In the data rows, 500 means zero.
Here are some rows, each followed by its group. Groups can overlap.
(496, 383, 761, 463, 284, 420, 851, 658, 540, 481, 639, 343, 517, 373, 812, 411, 456, 468, 412,
 446, 340, 554, 420, 456, 524, 549, 298, 602, 496, 358, 380, 497, 647, 563) 1
(409, 475, 601, 497, 450, 401, 714, 194, 585, 711, 393, 499, 481, 294, 516, 713, 494, 676, 506,
 687, 527, 671, 615, 456, 421, 482, 426, 389, 558, 575, 409, 376, 543, 389) 2
(431, 411, 425, 627, 382, 405, 366, 582, 492, 534, 667, 656, 206, 450, 375, 372, 555, 527, 458,
 430, 585, 373, 431, 637, 962, 584, 443, 460, 473, 534, 462, 537, 541, 557) 2
(416, 731, 485, 478, 758, 535, 466, 695, 661, 307, 492, 465, 442, 589, 644, 418, 449, 489, 491,
 279, 319, 632, 402, 415, 441, 269, 431, 701, 449, 442, 533, 527, 823, 400) 3
(443, 503, 588, 357, 430, 531, 543, 895, 389, 464, 483, 694, 463, 643, 414, 306, 346, 613, 427,
 415, 738, 829, 402, 446, 460, 349, 485, 614, 363, 510, 533, 419, 632, 320) 3
(508, 478, 371, 359, 615, 527, 223, 427, 422, 559, 414, 443, 571, 474, 509, 433, 310, 379, 545,
 454, 514, 347, 999, 494, 328, 672, 626, 545, 417, 675, 758, 543, 485, 469) 4
(507, 483, 445, 486, 362, 560, 396, 525, 579, 532, 444, 540, 396, 538, 511, 473, 999, 493, 529,
 533, 365, 346, 349, 562, 458, 479, 306, 524, 564, 462, 429, 524, 351, 642) 5
(603, 529, 427, 312, 436, 447, 676, 929, 415, 473, 333, 686, 436, 630, 499, 619, 494, 362, 487,
 467, 330, 332, 698, 331, 545, 382, 324, 556, 639, 326, 563, 665, 386, 601) 4
(402, 609, 595, 638, 466, 719, 271, 331, 302, 660, 498, 633, 625, 755, 666, 558, 500, 657, 534,
 564, 551, 427, 344, 258, 249, 606, 533, 518, 424, 377, 506, 533, 240, 333) 6
(570, 469, 424, 480, 496, 449, 685, 558, 474, 417, 336, 437, 706, 317, 362, 390, 400, 501, 601,
 628, 532, 609, 587, 418, 453, 337, 918, 385, 448, 483, 630, 604, 721, 358) 3
(480, 253, 415, 300, 493, 513, 398, 498, 470, 491, 497, 405, 823, 270, 483, 383, 369, 484, 425,
 568, 590, 523, 930, 599, 361, 446, 314, 536, 575, 600, 971, 611, 584, 354) 4
(441, 576, 448, 456, 367, 593, 537, 878, 507, 366, 488, 417, 357, 684, 486, 609, 445, 377, 383,
 360, 503, 574, 610, 699, 634, 589, 583, 610, 153, 533, 452, 646, 213, 382) 7
(611, 506, 359, 400, 377, 393, 481, 743, 476, 395, 565, 634, 794, 645, 522, 314, 312, 383, 572,
 540, 508, 547, 742, 189, 489, 398, 213, 520, 482, 489, 731, 657, 473, 524) 4
(665, 611, 371, 444, 346, 346, 715, 719, 447, 352, 508, 328, 844, 471, 496, 516, 428, 469, 331,
 692, 441, 427, 592, 388, 437, 387, 241, 734, 456, 477, 924, 543, 363, 580) 4
(553, 601, 420, 395, 897, 578, 380, 281, 309, 544, 346, 448, 524, 494, 539, 373, 824, 494, 624,
 480, 449, 352, 635, 380, 651, 367, 396, 498, 535, 492, 391, 511, 505, 594) 5
(415, 477, 601, 417, 607, 636, 514, 602, 590, 438, 532, 593, 497, 332, 523, 567, 573, 574, 304,
 284, 999, 574, 534, 292, 546, 635, 519, 218, 453, 411, 491, 495, 383, 359) 2
(445, 310, 431, 614, 408, 449, 476, 458, 999, 428, 451, 458, 513, 393, 638, 507, 498, 421, 492,
 434, 400, 536, 406, 387, 474, 536, 604, 612, 484, 366, 568, 420, 999, 516) 3
(438, 567, 453, 548, 580, 505, 631, 387, 502, 556, 461, 573, 537, 332, 461, 483, 396, 451, 496,
 244, 470, 775, 493, 624, 366, 680, 999, 364, 498, 581, 485, 255, 571, 429) 7
(488, 682, 373, 999, 416, 516, 385, 356, 535, 277, 491, 533, 660, 663, 486, 547, 553, 398, 549,
 639, 437, 591, 342, 376, 274, 500, 418, 407, 601, 489, 437, 481, 674, 629) 8
(502, 302, 463, 554, 360, 437, 316, 468, 560, 498, 534, 410, 488, 340, 417, 420, 427, 632, 537,
 638, 360, 999, 508, 551, 600, 435, 696, 518, 482, 391, 442, 589, 668, 482) 7
(608, 491, 541, 506, 419, 505, 603, 914, 659, 418, 377, 427, 579, 335, 406, 580, 467, 535, 453,
 453, 258, 644, 704, 390, 453, 320, 350, 552, 358, 368, 710, 545, 547, 536) 4
(579, 406, 448, 515, 812, 591, 447, 447, 295, 377, 464, 473, 448, 425, 530, 517, 636, 343, 428,
 615, 530, 318, 471, 266, 522, 295, 355, 497, 999, 484, 554, 705, 472, 597) 9
(366, 708, 468, 292, 737, 642, 486, 489, 658, 468, 439, 432, 487, 481, 358, 493, 508, 575, 297,
 506, 465, 678, 354, 552, 451, 357, 630, 849, 630, 635, 290, 458, 436, 421) 3
(564, 611, 321, 419, 479, 549, 296, 529, 445, 658, 473, 457, 267, 560, 429, 499, 517, 396, 703,
 344, 336, 575, 487, 638, 939, 452, 422, 477, 729, 364, 425, 601, 505, 487) 9
(441, 650, 543, 399, 580, 997, 499, 670, 324, 642, 594, 779, 506, 614, 397, 482, 443, 390, 316,
 436, 623, 352, 359, 256, 314, 529, 318, 533, 580, 523, 506, 455, 315, 502) 5
(510, 534, 457, 611, 381, 517, 506, 488, 652, 491, 497, 620, 476, 456, 468, 381, 549, 585, 347,
 710, 565, 935, 356, 341, 435, 345, 628, 480, 533, 395, 206, 467, 613, 590) 7
(770, 462, 505, 577, 490, 369, 399, 530, 253, 539, 526, 380, 349, 438, 478, 649, 533, 400, 521,
 323, 536, 404, 547, 403, 504, 353, 365, 379, 492, 643, 492, 660, 664, 832) 9
(515, 566, 339, 999, 318, 508, 301, 506, 461, 375, 368, 612, 516, 564, 453, 449, 420, 360, 538,
 710, 548, 639, 416, 663, 430, 541, 513, 379, 584, 506, 382, 400, 624, 666) 8
(519, 372, 533, 986, 403, 372, 437, 356, 775, 546, 578, 508, 485, 535, 418, 502, 521, 435, 484,
 815, 427, 622, 437, 434, 298, 520, 565, 597, 314, 445, 301, 460, 669, 521) 8
(432, 529, 412, 260, 549, 618, 361, 430, 385, 999, 422, 457, 451, 612, 523, 418, 540, 843, 644,
 493, 505, 366, 610, 535, 390, 637, 470, 415, 471, 428, 423, 386, 436, 455) 2
(789, 512, 645, 469, 262, 463, 358, 787, 348, 569, 443, 573, 213, 434, 487, 505, 548, 491, 641,
 451, 400, 477, 390, 451, 729, 473, 317, 482, 522, 430, 386, 647, 372, 627) 9
(481, 638, 453, 257, 581, 530, 410, 545, 717, 340, 336, 488, 321, 503, 608, 410, 460, 559, 403,
 630, 569, 734, 299, 396, 678, 268, 447, 433, 607, 555, 682, 598, 695, 444) 3
(399, 764, 362, 253, 697, 431, 534, 407, 381, 589, 386, 429, 483, 508, 540, 571, 559, 524, 811,
 519, 320, 252, 548, 401, 658, 418, 495, 704, 721, 278, 724, 532, 476, 447) 5
(475, 825, 445, 535, 455, 642, 502, 294, 257, 755, 397, 339, 503, 577, 562, 501, 499, 579, 475,
 342, 390, 636, 657, 690, 671, 676, 374, 430, 275, 437, 510, 515, 340, 377) 6
(568, 463, 532, 519, 416, 528, 417, 432, 432, 467, 565, 388, 401, 524, 367, 440, 459, 452, 461,
 343, 605, 391, 402, 999, 403, 999, 666, 466, 393, 554, 421, 341, 478, 462) 6
(576, 522, 500, 656, 351, 432, 375, 593, 544, 377, 420, 516, 355, 636, 525, 441, 667, 415, 525,
 514, 497, 526, 432, 323, 589, 304, 430, 488, 608, 406, 409, 715, 471, 756) 9
(604, 335, 574, 471, 455, 558, 673, 999, 346, 270, 481, 599, 440, 429, 552, 363, 453, 386, 272,
 512, 586, 495, 374, 439, 406, 442, 498, 530, 475, 445, 616, 659, 447, 498) 4
(510, 516, 471, 579, 464, 468, 604, 329, 921, 347, 551, 451, 607, 372, 447, 467, 378, 525, 553,
 610, 425, 394, 322, 497, 439, 528, 314, 999, 542, 283, 550, 455, 652, 599) 3
(401, 337, 354, 462, 999, 450, 287, 383, 443, 548, 454, 466, 440, 550, 589, 570, 373, 433, 536,
 453, 459, 447, 740, 347, 463, 439, 491, 727, 638, 668, 621, 441, 455, 501) 5
(549, 391, 505, 590, 231, 472, 660, 699, 409, 282, 707, 508, 915, 531, 462, 437, 466, 349, 428,
 622, 678, 609, 581, 588, 383, 343, 546, 339, 592, 449, 439, 552, 152, 530) 8
(327, 534, 567, 515, 442, 382, 927, 579, 394, 316, 606, 416, 671, 314, 533, 264, 523, 510, 479,
 897, 737, 597, 416, 562, 370, 599, 501, 389, 654, 483, 307, 455, 454, 507) 8
(409, 460, 788, 698, 289, 428, 653, 332, 412, 482, 599, 444, 590, 387, 480, 290, 578, 605, 431,
 736, 529, 557, 451, 587, 477, 399, 394, 628, 580, 395, 488, 459, 642, 357) 1
(580, 462, 458, 343, 586, 476, 374, 419, 544, 532, 309, 408, 567, 402, 624, 627, 313, 479, 486,
 529, 424, 202, 999, 510, 411, 610, 522, 473, 487, 604, 880, 425, 598, 343) 4
(446, 417, 410, 345, 524, 457, 405, 550, 847, 352, 370, 357, 369, 364, 591, 497, 438, 432, 741,
 745, 530, 497, 694, 392, 547, 412, 503, 439, 462, 367, 854, 566, 855, 467) 4
(441, 389, 557, 837, 412, 334, 613, 382, 740, 435, 738, 464, 657, 482, 679, 398, 403, 486, 511,
 311, 492, 536, 311, 619, 480, 604, 383, 528, 249, 577, 430, 484, 494, 526) 1
(481, 310, 470, 699, 533, 440, 712, 561, 723, 344, 578, 468, 463, 583, 929, 529, 439, 423, 558,
 296, 322, 468, 405, 399, 436, 395, 458, 399, 408, 514, 626, 553, 452, 533) 1
(381, 671, 482, 389, 613, 388, 528, 570, 516, 446, 592, 542, 581, 318, 601, 530, 261, 371, 386,
 596, 496, 437, 682, 281, 472, 296, 480, 440, 780, 597, 918, 543, 497, 452) 4
(525, 471, 460, 448, 599, 443, 324, 413, 546, 579, 438, 368, 738, 456, 464, 440, 409, 434, 449,
 545, 355, 327, 999, 507, 346, 497, 548, 506, 622, 641, 863, 446, 350, 423) 4
(625, 386, 458, 557, 520, 510, 445, 426, 370, 436, 379, 551, 634, 498, 380, 670, 314, 291, 454,
 599, 464, 386, 597, 428, 611, 256, 430, 525, 769, 454, 654, 742, 377, 719) 9
(457, 504, 342, 284, 999, 632, 402, 334, 572, 548, 446, 469, 459, 519, 455, 564, 560, 514, 457,
 545, 342, 398, 489, 441, 578, 377, 507, 551, 821, 389, 638, 418, 451, 504) 5
(662, 615, 441, 427, 670, 507, 388, 375, 458, 486, 421, 390, 236, 469, 441, 209, 905, 535, 541,
 651, 448, 146, 414, 572, 592, 648, 376, 414, 823, 540, 469, 539, 449, 607) 9
(364, 517, 445, 561, 495, 572, 444, 274, 441, 562, 527, 455, 512, 351, 468, 390, 457, 551, 473,
 665, 505, 999, 630, 600, 528, 659, 794, 416, 248, 516, 507, 386, 438, 396) 7
(455, 580, 593, 577, 424, 442, 463, 286, 560, 595, 470, 485, 415, 486, 436, 542, 457, 629, 452,
 471, 461, 819, 532, 534, 410, 438, 788, 513, 275, 570, 316, 436, 606, 524) 7
(458, 406, 465, 471, 588, 664, 510, 192, 577, 598, 535, 585, 861, 362, 597, 487, 633, 596, 486,
 668, 512, 241, 443, 613, 692, 407, 530, 522, 156, 516, 488, 461, 253, 322) 6
(633, 383, 502, 296, 385, 415, 507, 734, 489, 626, 315, 452, 588, 561, 510, 356, 381, 381, 549,
 637, 613, 460, 754, 314, 724, 152, 347, 545, 619, 483, 619, 553, 549, 549) 4
(419, 320, 683, 528, 412, 592, 800, 973, 332, 340, 790, 451, 500, 389, 551, 428, 362, 513, 446,
 607, 427, 425, 507, 415, 300, 404, 328, 706, 464, 506, 516, 541, 376, 507) 4
(557, 248, 465, 475, 481, 498, 644, 529, 999, 337, 407, 394, 526, 360, 527, 485, 441, 433, 541,
 429, 500, 575, 404, 467, 389, 389, 627, 655, 548, 437, 589, 396, 999, 435) 3
(530, 326, 564, 534, 616, 395, 480, 602, 648, 371, 527, 638, 509, 584, 352, 964, 398, 498, 267,
 540, 489, 518, 319, 380, 630, 534, 524, 381, 384, 362, 740, 602, 423, 411) 4
(412, 496, 570, 438, 521, 677, 680, 335, 658, 654, 438, 485, 654, 501, 504, 200, 481, 618, 766,
 278, 500, 386, 446, 520, 382, 560, 447, 750, 470, 507, 567, 149, 599, 428) 6
(918, 435, 487, 478, 261, 316, 526, 556, 343, 398, 519, 447, 333, 563, 458, 441, 520, 498, 682,
 431, 454, 531, 457, 459, 643, 573, 453, 567, 474, 470, 378, 683, 362, 625) 9
(406, 494, 623, 771, 346, 594, 541, 514, 642, 431, 463, 427, 845, 405, 539, 586, 404, 532, 258,
 676, 704, 391, 386, 457, 211, 346, 438, 452, 547, 374, 614, 479, 717, 570) 8
(491, 284, 336, 634, 740, 427, 455, 631, 611, 508, 418, 551, 561, 369, 513, 440, 306, 482, 255,
 810, 627, 693, 615, 226, 466, 403, 576, 525, 504, 704, 520, 626, 438, 371) 3
(510, 561, 501, 319, 437, 456, 479, 418, 401, 638, 476, 581, 389, 466, 527, 612, 747, 527, 588,
 399, 303, 513, 467, 584, 961, 436, 447, 395, 660, 336, 332, 505, 463, 452) 9
(386, 536, 396, 405, 704, 548, 422, 548, 466, 380, 364, 530, 677, 395, 569, 824, 289, 521, 534,
 559, 567, 253, 700, 461, 334, 480, 396, 484, 512, 587, 999, 442, 429, 373) 4
(484, 244, 421, 480, 548, 742, 581, 388, 458, 468, 584, 668, 285, 380, 619, 560, 418, 371, 234,
 317, 908, 365, 600, 463, 382, 515, 543, 533, 489, 921, 526, 382, 486, 528) 5
(707, 435, 463, 353, 596, 531, 452, 641, 279, 384, 446, 655, 361, 458, 405, 540, 396, 400, 481,
 878, 425, 625, 549, 390, 726, 396, 215, 497, 796, 432, 394, 760, 385, 421) 9
(294, 783, 561, 553, 430, 607, 392, 389, 465, 455, 489, 462, 494, 665, 358, 670, 538, 542, 343,
 571, 799, 718, 357, 609, 558, 484, 508, 523, 345, 448, 409, 352, 436, 580) 7
(472, 529, 581, 442, 378, 514, 492, 634, 694, 463, 587, 675, 428, 493, 599, 886, 541, 368, 435,
 628, 248, 681, 568, 369, 251, 443, 728, 169, 639, 425, 391, 357, 561, 459) 8
(330, 618, 353, 580, 630, 490, 337, 484, 711, 360, 385, 458, 537, 529, 637, 701, 465, 288, 377,
 418, 353, 375, 473, 540, 566, 394, 290, 876, 515, 576, 601, 506, 713, 705) 3
(440, 281, 617, 248, 408, 233, 478, 395, 649, 668, 455, 407, 540, 269, 608, 563, 389, 362, 504,
 601, 694, 390, 681, 640, 422, 459, 706, 547, 883, 689, 564, 354, 516, 488) 7
(367, 493, 515, 558, 496, 557, 770, 264, 614, 578, 973, 393, 515, 364, 494, 314, 546, 412, 462,
 634, 413, 492, 388, 661, 542, 697, 495, 405, 353, 540, 345, 462, 401, 479) 1
(461, 548, 588, 524, 267, 429, 484, 517, 610, 407, 527, 556, 391, 590, 448, 539, 513, 460, 371,
 508, 412, 999, 330, 555, 415, 582, 571, 564, 441, 534, 500, 463, 471, 376) 7
(491, 377, 522, 386, 471, 510, 440, 553, 700, 235, 546, 458, 502, 508, 501, 469, 412, 453, 364,
 460, 517, 413, 575, 480, 443, 582, 384, 999, 391, 532, 462, 452, 675, 480) 3
(496, 639, 401, 430, 399, 695, 292, 588, 371, 487, 383, 999, 573, 523, 368, 509, 440, 421, 360,
 518, 571, 492, 368, 499, 432, 584, 375, 516, 640, 644, 345, 599, 492, 384) 5
(446, 514, 434, 544, 603, 461, 725, 517, 464, 540, 416, 606, 386, 223, 313, 460, 409, 614, 559,
 537, 417, 701, 577, 589, 501, 449, 549, 658, 416, 431, 361, 677, 349, 562) 3
(454, 323, 457, 521, 454, 809, 518, 507, 375, 437, 631, 843, 431, 441, 434, 359, 649, 504, 457,
 332, 852, 301, 582, 652, 493, 693, 491, 143, 475, 635, 474, 410, 367, 341) 5
(473, 779, 363, 496, 575, 678, 577, 466, 422, 614, 333, 498, 580, 518, 487, 446, 468, 552, 181,
 433, 365, 581, 534, 401, 319, 414, 712, 756, 566, 435, 290, 583, 499, 630) 3
(999, 409, 495, 484, 309, 418, 499, 609, 422, 437, 653, 458, 376, 396, 403, 550, 410, 410, 469,
 540, 414, 545, 514, 592, 623, 536, 325, 419, 517, 473, 499, 507, 358, 622) 9
(727, 596, 526, 517, 226, 430, 502, 577, 386, 366, 432, 635, 368, 500, 338, 631, 445, 399, 468,
 695, 391, 628, 367, 371, 520, 409, 339, 497, 651, 454, 710, 674, 384, 770) 9
(602, 509, 618, 399, 427, 451, 503, 517, 448, 413, 497, 369, 488, 460, 387, 583, 705, 545, 527,
 354, 424, 428, 710, 526, 670, 486, 461, 576, 547, 298, 139, 596, 502, 662) 9
(606, 495, 688, 552, 440, 497, 562, 650, 530, 298, 767, 303, 617, 608, 433, 278, 677, 473, 347,
 460, 287, 476, 387, 502, 553, 454, 447, 321, 607, 590, 321, 530, 451, 566) 8
(463, 577, 627, 432, 397, 497, 961, 524, 525, 412, 674, 375, 607, 367, 731, 360, 333, 431, 604,
 571, 486, 638, 363, 438, 444, 376, 231, 713, 403, 465, 583, 559, 497, 355) 4
(545, 241, 564, 467, 498, 595, 506, 380, 564, 657, 465, 373, 474, 429, 591, 291, 330, 585, 772,
 214, 581, 346, 724, 658, 527, 634, 755, 563, 404, 438, 249, 347, 679, 468) 2
(583, 551, 405, 278, 640, 342, 482, 687, 784, 687, 342, 551, 506, 455, 291, 503, 482, 454, 329,
 583, 677, 417, 719, 261, 423, 413, 595, 412, 497, 577, 768, 488, 636, 397) 4
(492, 396, 572, 722, 396, 623, 497, 705, 461, 370, 569, 571, 999, 538, 385, 480, 422, 399, 516,
 605, 624, 396, 503, 456, 280, 307, 387, 501, 618, 557, 271, 570, 335, 408) 8
(350, 294, 290, 340, 745, 851, 489, 455, 252, 830, 496, 599, 589, 542, 537, 474, 603, 563, 475,
 547, 384, 272, 668, 509, 421, 360, 335, 574, 715, 518, 430, 554, 313, 443) 5
(442, 432, 453, 656, 493, 477, 594, 413, 467, 387, 491, 598, 711, 444, 438, 350, 511, 442, 490,
 999, 588, 635, 511, 439, 487, 337, 628, 364, 526, 316, 419, 434, 468, 579) 8
(810, 395, 439, 526, 505, 378, 372, 500, 627, 430, 429, 359, 528, 388, 474, 605, 503, 519, 595,
 297, 360, 501, 524, 380, 451, 562, 413, 316, 755, 411, 595, 723, 444, 714) 9
(541, 594, 591, 294, 623, 541, 571, 448, 321, 482, 526, 607, 570, 443, 245, 501, 284, 578, 494,
 456, 688, 484, 645, 246, 571, 474, 571, 560, 280, 716, 679, 487, 305, 483) 3
(424, 420, 764, 183, 329, 572, 675, 582, 480, 533, 523, 367, 590, 567, 404, 305, 644, 532, 265,
 414, 778, 671, 408, 618, 588, 631, 439, 648, 379, 535, 272, 442, 497, 446) 6
Which 4 groups are nearest to each row below, nearest first, going by the average distance to the group's rows?
(587, 501, 544, 287, 394, 516, 420, 493, 561, 570, 471, 546, 316, 502, 571, 478, 549, 535, 521,
 367, 360, 455, 347, 652, 999, 513, 402, 551, 519, 274, 449, 522, 498, 509) -> 9 2 1 6
(322, 453, 418, 555, 582, 655, 475, 495, 772, 627, 375, 670, 495, 468, 460, 572, 363, 621, 434,
 471, 377, 507, 237, 530, 357, 459, 792, 301, 653, 592, 473, 502, 652, 411) -> 7 3 2 8
(528, 583, 565, 458, 328, 475, 763, 414, 831, 258, 330, 538, 488, 429, 531, 694, 500, 482, 420,
 428, 346, 538, 482, 309, 412, 498, 524, 770, 349, 643, 582, 432, 780, 438) -> 3 1 7 4
Which 5 groups are nearest to each row below, nearest first, going by the distance to the centre of the group?
(388, 319, 537, 381, 762, 564, 482, 365, 610, 534, 496, 600, 385, 618, 446, 270, 473, 477, 427,
 550, 790, 430, 675, 181, 449, 341, 700, 658, 477, 511, 591, 483, 558, 491) -> 3 5 2 4 7
(489, 502, 546, 912, 352, 495, 663, 375, 495, 239, 553, 380, 614, 451, 436, 497, 450, 329, 425,
 808, 675, 730, 333, 435, 428, 501, 647, 336, 563, 492, 484, 485, 546, 574) -> 8 7 1 3 9
Which 4 groups are nearest to each row below, nearest first, going by the distance to the group's nearest row?
(333, 410, 477, 521, 649, 491, 492, 560, 446, 555, 346, 595, 520, 500, 566, 785, 284, 398, 333,
 587, 493, 403, 771, 197, 479, 446, 461, 484, 611, 538, 901, 515, 406, 553) -> 4 9 5 3
(489, 579, 798, 392, 341, 438, 766, 303, 602, 444, 777, 327, 569, 558, 717, 448, 539, 387, 442,
 533, 395, 464, 396, 536, 502, 522, 349, 403, 384, 506, 448, 513, 496, 503) -> 1 4 8 6
Which 5 groups are nearest to each row below, nearest first, going by the distance to the group's nearest row?
(695, 338, 460, 596, 271, 378, 298, 665, 632, 393, 441, 591, 405, 491, 516, 628, 635, 349, 394,
 713, 593, 522, 478, 355, 475, 462, 475, 522, 586, 317, 322, 650, 464, 862) -> 9 5 7 8 4
Which 4 groups are nearest to each row below, nearest first, going by the distance to the centre of the group?
(522, 386, 461, 427, 536, 382, 696, 661, 300, 377, 501, 605, 999, 479, 416, 401, 451, 447, 612,
 757, 505, 516, 498, 243, 509, 374, 366, 515, 751, 576, 370, 594, 268, 466) -> 8 4 9 5
(313, 516, 628, 440, 605, 580, 673, 667, 341, 599, 560, 725, 520, 410, 469, 396, 461, 406, 223,
 486, 982, 441, 395, 434, 354, 651, 240, 355, 578, 609, 383, 636, 473, 443) -> 5 2 6 8
(508, 521, 549, 384, 358, 593, 560, 999, 395, 536, 505, 536, 462, 474, 484, 565, 566, 496, 368,
 454, 418, 576, 455, 438, 427, 307, 274, 604, 495, 345, 620, 609, 305, 505) -> 4 9 3 5
(461, 417, 589, 602, 502, 448, 665, 321, 567, 211, 798, 483, 416, 417, 706, 308, 645, 394, 369,
 466, 639, 458, 405, 690, 607, 578, 524, 737, 348, 535, 279, 368, 645, 400) -> 1 6 3 7
(626, 287, 621, 539, 749, 480, 495, 373, 598, 579, 552, 307, 345, 169, 554, 481, 357, 584, 488,
 578, 514, 640, 397, 603, 635, 381, 526, 681, 503, 567, 526, 338, 733, 221) -> 3 2 7 1
(463, 507, 502, 400, 336, 560, 514, 916, 288, 298, 507, 726, 714, 520, 378, 704, 582, 462, 381,
 480, 749, 541, 410, 350, 471, 289, 329, 439, 585, 436, 615, 693, 443, 402) -> 4 8 9 5
Which 5 groups are nearest to each row below, nearest first, going by the average distance to the group's rows?
(506, 451, 420, 423, 476, 274, 300, 641, 694, 465, 521, 471, 343, 540, 536, 433, 474, 458, 614,
 273, 541, 573, 473, 655, 469, 430, 867, 634, 312, 529, 375, 422, 812, 693) -> 7 3 2 1 9
(396, 630, 496, 648, 524, 648, 642, 609, 660, 564, 386, 418, 448, 551, 441, 494, 395, 524, 366,
 255, 640, 511, 486, 528, 490, 339, 585, 759, 190, 492, 399, 491, 605, 484) -> 3 7 1 6 2
